128 stands for zero in the data rows.
Some points, each followed by its number:
(132, 188, 064, 098, 114, 137, 140, 105, 078, 102, 118, 137) 0
(140, 182, 134, 107, 103, 078, 109, 114, 110, 085, 099, 179) 1
(139, 111, 086, 089, 174, 137, 177, 132, 148, 137, 077, 118) 2
(124, 103, 118, 127, 193, 136, 139, 090, 102, 080, 153, 155) 3
(094, 121, 190, 167, 155, 148, 122, 173, 171, 190, 128, 078) 4
(097, 221, 086, 081, 141, 121, 203, 167, 189, 255, 174, 226) 5
(139, 144, 088, 109, 159, 131, 128, 138, 141, 146, 115, 144) 6
(103, 121, 161, 117, 108, 141, 136, 111, 107, 123, 173, 121) 7
(153, 005, 060, 116, 204, 155, 129, 111, 063, 143, 094, 148) 8
(214, 071, 018, 048, 184, 118, 084, 131, 080, 085, 117, 105) 9
(127, 157, 051, 091, 159, 153, 152, 122, 132, 117, 107, 148) 10
(138, 135, 095, 115, 128, 124, 122, 161, 132, 173, 123, 169) 11
(126, 080, 143, 167, 078, 121, 162, 129, 142, 138, 144, 072) 12
(132, 102, 177, 159, 170, 166, 130, 114, 124, 125, 134, 069) 13
(131, 102, 176, 153, 174, 152, 138, 108, 125, 119, 134, 078) 14
(140, 183, 104, 126, 046, 116, 078, 170, 173, 127, 158, 099) 15
(121, 179, 121, 112, 104, 126, 086, 151, 159, 140, 158, 162) 16
New points follow, each followed by the numbers of its five nearest points above by angle, nearest first.
(092, 137, 103, 102, 140, 132, 153, 158, 153, 171, 146, 128) >> 5 11 6 2 10
(120, 128, 173, 148, 142, 131, 081, 089, 083, 093, 139, 162) >> 3 7 1 14 13
(147, 104, 164, 148, 115, 129, 114, 147, 146, 139, 112, 126) >> 4 12 13 14 15
(153, 134, 120, 155, 108, 186, 095, 146, 133, 086, 123, 104) >> 15 13 14 9 12
(118, 129, 137, 130, 137, 146, 137, 100, 094, 094, 130, 115) >> 3 14 7 13 0
(152, 144, 145, 182, 107, 122, 119, 120, 106, 132, 117, 178) >> 1 11 16 0 5
(169, 171, 141, 111, 091, 074, 101, 114, 103, 067, 085, 190) >> 1 0 16 15 9
(107, 160, 142, 155, 169, 164, 132, 132, 139, 145, 116, 132) >> 4 13 14 5 6
(078, 095, 195, 164, 145, 127, 187, 166, 186, 184, 119, 012) >> 4 12 13 14 2
